Each run below is a few steps of one of 6 hidden systems, one row a step.
trace 1, G (8 x 48):
[[ -8  23  21   2   7  -3   8 -39  25  -6  19  42 -22   4  29   3  12  -2
   -4   0  25   6   4  26  12 -16  10   9  -2 -20  -9  12   5   9 -12   3
    7 -34 -15   3 -33   0   5   8   2   2   6  -8]
 [ -8  19  28  -8   8  -7  16 -26  20  -4  16  36 -24   3  30   1  15  -2
   -5  -5  28  12  -4  28  25 -23  17   6 -11 -23   5   5  13  10  -6  -2
   -7 -30 -24  -1 -27   3  -3   8   2   3  14 -12]
 [ -3  13  28 -19  11 -19  21 -12  14   0  16  33 -16   8  29   3  17  -4
   -3  -8  29  17  -6  27  28 -27  20   5 -15 -18  13   2  13  17   0  -5
  -18 -26 -31   1 -12  10 -10  11   1   1  17 -14]
 [  1   9  21 -20   5 -24  19   2   8   5  14  21  -1   7  27   7  14 -10
   -5 -15  23  21 -11  14  32 -33  15   7 -17  -8  27  -3  11  16   9 -11
  -28 -21 -33  -3   2  12 -15   9  -5  -2  23 -18]
 [  5   6  16 -23  -4 -21  15  14   2   4   9  12   7   5  19   7  16 -10
    0 -14  16  21 -15   6  27 -36  13   8 -13   0  33  -1   6  19  12 -11
  -36  -6 -34   3  14  10 -21   6  -9  -2  27 -17]
 [ 15   3   5 -14  -5 -22   8  27  -3   1   0   2  18   0   5  12   9 -12
    5 -13   2  19 -22  -6  19 -34   4   7  -8   7  37  -7   3  10  10 -12
  -44   4 -33   2  28  10 -20   2 -13   0  30 -21]
 [ 21   6  -6 -11 -16 -21  -1  31 -10  -3  -7  -6  28  -5  -2  17   3 -11
   10  -4 -14  16 -19 -16   3 -35  -8  10  -2  18  38   0   1  10   9 -11
  -36  13 -23   4  36   6 -18   1 -11   1  27 -21]
 [ 22  10 -17  -4 -15 -14  -9  29 -14  -8 -15 -11  40  -9 -10  14   1  -8
   11   0 -26   9 -18 -28 -10 -23 -15   5   9  27  33   1  -5   4   1  -7
  -31  19 -12   5  37   1  -9  -2 -12   8  23 -14]]
trace 2, X, 8 rows:
[[-14  -8  12  -7  22  15  11 -33  14   3  -4  34 -34  -2  26 -12   5  18
   -7   5  31   2   7  23  24  22  17  -7  -4 -20 -32   3  12 -13   1  11
   22 -22   2  -6 -26  14  13   7  12  -1 -20  -3]
 [ -3   5  16 -14  24   5   9 -41  16  -8 -10  46 -24  -6  29   0   7  20
   -9   7  28  10   1  24  23  10  17  -4   0 -12 -27  11  17  -5  -5   6
   14 -24  -9  -6 -21  12  15   9   5   8 -15 -12]
 [  6  13   7 -16  19  -2   2 -41  17 -12 -15  55 -10 -15  33   5  14  19
   -2  11  17  11  -3  15  15  -1  13   0   8  -3 -21  15  20 -10 -10   9
    8 -23 -16  -4 -13  11  12   9   0   8 -10 -20]
 [ 17  22   3 -11  15  -6   1 -37  12 -18 -24  58   8 -19  28  11  10  18
   10  17   6  16 -17   8  11 -13   5   1  13   8  -8  22  19  -8 -12   8
   -4 -16 -18  -6   3  11  12   7  -5  15   0 -30]
 [ 25  20  -8 -13  11 -10  -5 -23   3 -18 -32  47  22 -27  23  14  10   9
   11  19  -3  17 -21  -6   6 -16  -4   3  20  20  -1  23  12  -8 -10   2
  -15  -3 -20  -2  22  13   5   2  -8  15   4 -35]
 [ 27  11 -17 -17   3 -15 -10  -5  -4 -15 -34  28  35 -27  10  14   7  13
   12  13 -15  16 -22 -19   2 -20  -6   3  22  29   8  18   8 -12  -5  -5
  -25  12 -18   0  32  15   0   1  -9  12   7 -33]
 [ 26   0 -20 -15  -3 -14  -7  19 -13 -10 -31   7  35 -24   0  14   2   5
    7   5 -21  13 -18 -26   3 -14 -11   0  13  30  15   7   6 -12   6  -8
  -26  20 -13   0  42  13  -4   0  -8   6  11 -24]
 [ 24 -11 -24 -15  -2 -12  -3  37 -24   1 -27 -19  32 -12 -11   9  -6   2
    9   4 -21  11 -17 -25   1  -8 -10  -8   5  31  19  -6   1  -7  17 -10
  -27  26  -7   2  42  10 -11   1  -5  -3   8 -16]]
trace 3, K (8 x 48):
[[ 10 -37 -18 -26  16   0   6  28 -24  13 -33 -10  10 -15  -6   1  -6  16
   -7   0   0  13  -5 -18  24  25  -1 -16  -3  17   0 -15   9 -17  36  -7
   -7  20   2  -3  33  19  -3   6   3  -9  -9  -3]
 [ 11 -36  -9 -31  24   3  12  19 -20  10 -32  -1   2 -17   6  -4  -4  20
   -7   1   5  14  -3 -11  31  30   8 -16  -5  12  -9 -11  15 -19  32  -3
   -1  13  -4  -2  22  24   0   8   5  -9 -14  -9]
 [  7 -34  -7 -32  30   4  12   9 -13  10 -33  13  -4 -19  16  -4   0  28
   -8   4  16  16  -3   1  33  31  12 -15   0   5 -17  -9  17 -19  31  -4
   -1   2  -8  -7  17  27   1  14   8  -6 -14 -15]
 [  2 -27   1 -29  34   5  17  -8  -3   6 -28  25 -11 -17  20  -4   5  26
   -7   7  19  17  -1   7  41  26  18 -14  -1   1 -19  -4  22 -19  20   0
    2  -6  -8  -4  10  28   5  10   8  -2 -18 -16]
 [  1 -12   4 -27  27   3  12 -22   2   5 -26  38 -14 -19  29  -3   5  24
   -7   6  23  14  -3  14  34  21  18  -7   1   1 -25   3  24 -18  14   2
    3 -11 -16  -7   0  23   7   9   7   0 -14 -21]
 [  0  -3  12 -25  28   2   8 -32  10  -4 -19  48 -17 -18  34  -1  12  20
   -7   8  23  14  -5  15  32   9  18  -9   2  -3 -21   7  21 -14   1   2
   10 -17 -12  -7  -9  16  14  11   5   6 -15 -19]
 [  2  13   9 -12  23  -1   5 -43  16  -8 -12  54 -14 -11  34   2  13  21
   -4   6  26   8  -4  20  21   3  12   0   3  -5 -21  17  19  -7 -10   6
   10 -21 -12  -3 -15  14  14  11   4   8  -9 -15]
 [  4  23  10  -5  12   0   0 -49  17 -16  -4  55  -9  -7  32   7  12  14
    1  12  11   5  -3  16   7  -8   8  -2   9  -8 -17  19  16  -2 -20   9
    7 -22 -15  -4 -18   4  15   4  -1   9  -5 -15]]
trace 4, A (8 x 48):
[[ -4 -36 -19   0   8  20  -2  21 -14  16 -16 -31  -2  -5 -22 -13 -14  13
   -6   6 -14 -14  12 -15  -3  44  -3 -13   0   3 -26 -11  -4 -20  19   4
   21  21  27  -4   8   4   8  -6  10 -14 -24  19]
 [  2 -41 -19 -10  19  18   1  19 -17  12 -25 -20  -4 -12 -13  -9 -13  20
  -11   7  -2   0  11 -13   9  47  -1 -20  -1   6 -21 -13   8 -23  25   1
   18  18  21  -7  10  13   5   5  10 -11 -25   9]
 [  5 -37 -13 -24  24  12  10  14 -21  12 -36  -8  -3 -17   2 -11  -5  25
   -9   5   3   6   4  -7  26  44   5 -21  -4  11 -20 -15  15 -26  32   0
    8   9   6  -5  16  18   5   6   8 -10 -21   0]
 [  4 -40  -5 -30  26   5  13   9 -15   7 -33  11  -4 -19  12  -7  -2  23
   -7   6  11  14  -3  -1  37  30  12 -15  -3  10 -13 -12  18 -21  29  -7
    0   8  -6  -6  18  26   1   8   7  -7 -15 -10]
 [  6 -31  -3 -34  26  -2  22   5  -8   9 -27  17  -4 -16  20  -5   5  21
   -9  -1  18  21  -7   4  43  19  19 -11  -5   9  -7  -5  18 -15  28  -6
  -10   0 -17  -6  19  25   0  14   8  -6  -9 -18]
 [  6 -22   8 -36  28 -10  20  -1  -3   4 -17  27  -8 -15  25   2  13  14
  -12  -5  24  25 -12  10  46   4  21  -6  -9  -1   0  -2  20  -6  22  -8
  -19  -5 -26  -5  10  28  -6  14   3  -3   0 -26]
 [  7  -4  16 -32  20 -15  23  -9   5   7  -1  33  -8  -4  29   3  16  10
   -9  -7  28  24  -9  16  45 -11  23  -1 -11  -9   9   2  20   4  18  -7
  -22 -21 -32  -3   4  22  -9  10   3  -4   9 -24]
 [  2   7  22 -24  12 -15  19 -14  12   2  12  36 -10   4  33   5  18   1
   -5  -9  29  20  -9  23  36 -26  20   7 -14 -13  13   6  15  12   6  -7
  -20 -23 -35  -1  -7  14  -8  13   1   2  15 -22]]
trace 5, H:
[[-20  10  25  14 -15 -11   9   4  15   7  54 -17 -24  34  -2  -2   0 -22
   -6 -20  15  -9  10  21  -6 -22   4  10 -24 -30  19 -10 -11  31  -8   0
    0 -19  -2   6 -33 -15 -12   3   1  -4  19  24]
 [-25   0  25   9  -3   0  15   3   7  13  47 -20 -33  32  -1 -12   3 -15
  -13 -18  17  -9  13  26   3  -5   7   4 -24 -34   5 -16  -6  20   1   0
   17 -16   6   0 -39 -14  -7   1   7 -12   1  29]
 [-29 -19  17   6   5  12  14   3   2  19  31 -23 -36  25  -5 -16  -7  -7
  -13 -14  25 -15  20  23   9  24   8  -4 -21 -31 -10 -17  -3   8  12   4
   24 -15  17  -3 -37  -7  -1  -1  15 -14 -13  31]
 [-26 -29   8   0  18  21  15   2  -3  17  11 -17 -36  14  -3 -20  -7   6
  -16  -6  26 -13  20  20  10  41   8 -16 -16 -26 -24 -21   3  -7  19   2
   28 -10  21  -4 -25   0   4  -1  18 -14 -24  29]
 [-17 -35  -1  -4  22  24   9   2 -11  14  -8 -12 -28   0   1 -18  -9  19
  -13   3  16  -6  15   8  16  50   8 -22  -9  -7 -31 -16   6 -16  22   2
   25  -1  22  -8 -15   7   8   4  15 -15 -35  19]
 [ -4 -36 -11 -14  26  21   7   1 -15   7 -30  -7 -15 -14   0 -15  -7  26
   -9   7   5  -4  11  -7  16  53   6 -20  -2   4 -28 -12  13 -25  22   4
   23   6  20  -6   1  13  10   4  11  -9 -35   8]
 [  6 -30 -19 -19  27  16   1   1 -19   0 -39   2   5 -23  -3  -3  -7  25
   -4  15  -3   1   0 -11  12  44  -2 -18   8  16 -26  -2  15 -30  21   5
   16  12   8  -6  15  19  11   4   7  -4 -28  -2]
 [ 18 -21 -27 -14  22   5  -8   1 -12  -6 -48  12  17 -34   1   3  -6  25
    1  17 -13   7  -8 -21   8  25  -5 -12  19  26 -16   5  16 -24  17   2
    1  16   4  -6  27  15  12   0   1   1 -14 -17]]
trace 6, F:
[[ 10  46   7  13 -10 -11 -14 -37  26 -26   2  41  11  -5  16  13  11  -5
   12   7  -6   2 -16   6 -15 -35  -1  13  12   3   6  26   3  10 -31   5
   -8 -18 -13   2  -4 -10   6   7 -11  17  14 -16]
 [ 16  38  11  -2  -1 -18  -3 -30  21 -20  -4  51   8  -7  25  16  15   2
    6   8   4  13 -21   8   2 -37  -1   7  15   2   5  23   8   5 -15   3
  -15 -18 -23   1   0   2   3   7  -7  17  12 -31]
 [ 14  25   9 -19   8 -21   5 -19  14 -12 -12  50  10 -12  28  17  15   4
    1   5  14  21 -18   9  21 -30   8   4   6   7   9  14  18   4  -6  -4
  -19 -17 -30   0   8  11   0   7  -8   9  15 -34]
 [ 15   8  11 -33  12 -17  14  -7   4  -4 -12  36   6 -12  32   7  15   4
   -3  -2  19  26 -18   6  32 -21  11   1  -1   4  15   8  19   2  11  -8
  -31 -15 -34  -2  14  20  -6  13  -6   5  15 -33]
 [  9 -11  10 -34  16 -19  21   9  -2   8  -9  22   1  -5  27   2  10   9
   -7  -6  22  26 -14   9  43 -17  18  -3 -12   4  15  -2  17  -1  23 -10
  -28  -7 -34  -5  13  22 -15  12  -3  -5  18 -24]
 [  4 -24   9 -34  15 -14  25  28  -7  18  -1   0  -2  -1  14   0   8   1
  -11 -12  21  24 -11   8  47  -8  15  -7 -19  -2  16 -13  14   1  32 -12
  -26  -3 -30  -4  19  20 -16  12   0  -9  11 -13]
 [ -2 -33  11 -29  15 -12  26  42 -15  24   4 -18  -9  10   4  -2   6  -5
  -11 -20  21  16   2   9  41   3  13  -9 -26  -9  18 -27   7   6  36 -13
  -20   0 -14   3  12  20 -18   9   5 -14  10  -2]
 [-10 -38  11 -19   6  -2  22  43 -18  28  14 -30 -15  16  -8  -8  -3  -6
  -15 -25  17   7   3   7  27  10  12  -6 -28 -14  19 -28  -1   6  34 -13
  -11   1  -7  -3   1   9 -19   5   8 -20   3  13]]

Which system made each of these runs?
trace 7 (6 x 48):
[[  3  11  11   1 -21 -21   7  32  -6   4  29 -23  13  15 -10   7  -1 -27
    6 -19  -4   5 -10  -5  -7 -37  -5   7 -13  -4  42 -10 -12  25   4 -11
  -30   2 -14   6  11  -5 -23   0 -11  -5  27  -2]
 [ -6   8  18   1 -18 -19  14  31  -4  12  35 -21  -4  24  -4   6   1 -26
   -1 -23  10   5   1  10  10 -32   5   8 -20 -14  39 -15 -10  26  10 -11
  -22  -8 -13   7  -3  -7 -23   2  -1  -9  26   3]
 [-10  -3  25  -6  -9 -11  21  27   2  18  39 -24 -20  25   0  -3   6 -21
  -11 -27  20   7   3  16  17 -21  11   3 -26 -23  28 -18  -2  27  13  -7
  -12 -14 -13   5 -15  -2 -21   4  -2 -13  20  13]
 [-21 -10  24  -6   0  -6  23  21   1  20  36 -21 -32  27   3  -7   2 -15
  -13 -24  30   3  10  24  24 -10  14   1 -28 -31  14 -19  -2  21  17  -8
   -4 -16  -6   1 -21   2 -16   6   7 -19   8  14]
 [-22 -24  20 -11   9   3  27  19  -2  22  28 -15 -34  22   4 -11   0  -7
  -15 -18  32   3  12  25  28  13  17  -7 -26 -30   2 -25   2  11  27  -4
    3 -15  -1   0 -22   2 -12   8  10 -19  -2  15]
 [-19 -31  17 -16  19   9  25   5  -2  26  11 -11 -34  14   4 -16  -5   2
  -18 -13  35   3  13  23  33  29  18 -13 -19 -25 -10 -24   6   0  27   0
   12 -12   1  -3 -20  10  -6   5  14 -21 -15  14]]

H
trace 8, 6 rows:
[[ -9  36  21  20 -22 -11  -1 -15  22  -8  44   1 -10  26   2   1   7 -24
    6 -11   6  -8   5  19 -18 -34   2  14  -7 -22  19  10 -12  27 -25   1
   -1 -19  -5   7 -28 -18  -2  -2  -4   5  17   9]
 [-18  21  24  24 -15  -3   0 -10  17  -2  46  -5 -26  31   2  -6   0 -19
   -3 -13  10 -11  11  24 -12 -20   2  12 -10 -27   7  -2 -11  25 -19   2
   12 -25   3   4 -38 -22  -2  -2   1  -3  10  18]
 [-23   5  23  16  -7   3   8 -12  12   7  36 -11 -34  28   1 -11  -1 -16
  -10 -12  16 -14  16  22  -5   5   4   3 -20 -33  -3  -9  -6  16  -7   5
   24 -23  13  -3 -44 -18  -3  -2   8  -8  -1  27]
 [-27  -9  13  13   6  12   5 -10   5  15  29 -17 -39  23  -2 -13  -6  -3
  -11  -7  17 -15  22  23  -2  26   5  -5 -16 -30 -16 -13  -6   5   2   9
   31 -16  19  -4 -42 -12   5   2  12 -11 -17  32]
 [-23 -23   5   5  13  22   7  -7  -1  14  10 -18 -35  13  -8 -20  -8   8
  -14  -2  14 -14  21  16   1  43   7 -12 -10 -21 -33 -14  -2  -6  11   7
   34  -4  22  -5 -29  -4  10   5  13  -9 -26  28]
 [-19 -31  -6   0  17  23   6  -2  -5  10 -11 -13 -25   0  -6 -15 -14  18
  -10   5  10 -11  18   4   4  51   1 -18  -4  -9 -35  -9   0 -19  15   3
   37   3  25  -7 -17   3  10   0  16 -13 -33  22]]

H
trace 9, 6 rows:
[[ 11  40   0   3   3  -8 -11 -48  18 -25 -11  52   5 -15  18  10   6  11
   10  16  -2   2 -15   7  -7 -15  -3   5  21   5  -9  30   9  -3 -29   7
    5 -16 -10  -3 -10  -1  14   2  -5  22   0 -23]
 [ 23  34  -9   1  -5  -8 -15 -33  12 -26 -26  45  29 -22  11  16   7   8
   16  19 -16   6 -14 -10 -12 -21 -11   6  23  25  -5  29   7  -7 -25   8
   -6  -1 -12   0  12   0  14  -2  -8  19   8 -27]
 [ 30  25 -20  -2  -9 -11 -21 -12   0 -19 -31  21  38 -25   4  19   5   5
   15  17 -27   4 -18 -23 -16 -20 -14   6  26  31   6  23   0 -10 -15  -2
  -14  13  -6   4  33   3   9  -2 -15  17  10 -28]
 [ 28   6 -27  -6 -11 -11 -16  14 -11 -14 -32   1  42 -21  -9  14  -3   5
   11  13 -33   5 -15 -31 -18 -10 -20   0  21  33  11  11   1 -12  -3  -3
  -17  22  -4   1  38   1   0  -4 -10  10   7 -18]
 [ 25 -13 -29  -4 -11  -7 -14  37 -22  -2 -26 -25  35 -13 -19  11  -8   0
    8   7 -35   3 -14 -32 -14   0 -20  -1  12  36  17  -3  -1  -9   7  -6
  -17  30   5   2  41   5  -6  -3 -10   3   8  -6]
 [ 11 -28 -24  -4  -5  -3  -3  47 -32  10 -19 -42  27  -7 -28   2  -9   0
    9  -2 -23   1  -2 -32  -4  13 -13  -7   2  22  13 -15  -8  -8  24  -7
  -13  33   7   2  36   3 -13  -6  -2  -8  -1   4]]

X
trace 10:
[[-14 -28  -4  -1  18  24   3 -10  -5   9 -13  -9 -25  -3  -5 -13 -10  15
  -11   6  10  -8  17   5   4  49   5 -17  -4 -11 -40  -9   6 -19  11   8
   37  -1  25 -10 -18   1  14  -1  15  -8 -32  21]
 [ -5 -27 -15  -4  24  21   0  -7 -14   6 -27  -5 -10 -13  -6 -13  -9  23
   -7  11   0  -5  14  -8   5  54  -2 -18   3   1 -36  -6   8 -24  11   7
   30   7  23  -7  -4   6  15   2  10  -5 -34  11]
 [  2 -26 -21  -8  21  19  -4  -3 -14  -1 -42   2   7 -23  -5  -9  -9  26
   -2  19  -9  -2   2 -18  -3  43  -7 -18  12  18 -33  -2  10 -32  14   6
   17  16  19  -8  15   9  13  -1   5   0 -27   2]
 [ 22 -14 -27  -7  13  11 -12   0 -14  -8 -45   3  23 -29  -6   3  -8  19
    4  22 -20   1  -7 -23  -6  27 -12 -14  21  28 -18   8  11 -27   9   4
    8  18  13  -3  30   6  13  -4   2   4 -22  -8]
 [ 26  -2 -30  -4   0   4 -17   4 -13 -15 -45  10  32 -29  -5   5  -7  14
   10  17 -27   4 -11 -28 -12   8 -17  -8  24  33  -4  11   5 -23  -1   1
   -4  20   4  -5  37  10  11  -1  -5   9  -6 -19]
 [ 31  15 -24  -1 -10 -13 -16   9 -10 -16 -33   9  43 -24  -5  16   1   4
   14  12 -30   4 -17 -28 -13 -15 -18  -1  23  34  11  13   3 -11  -8  -3
  -18  19  -5   1  36   5   3  -5 -11  13   8 -20]]

H
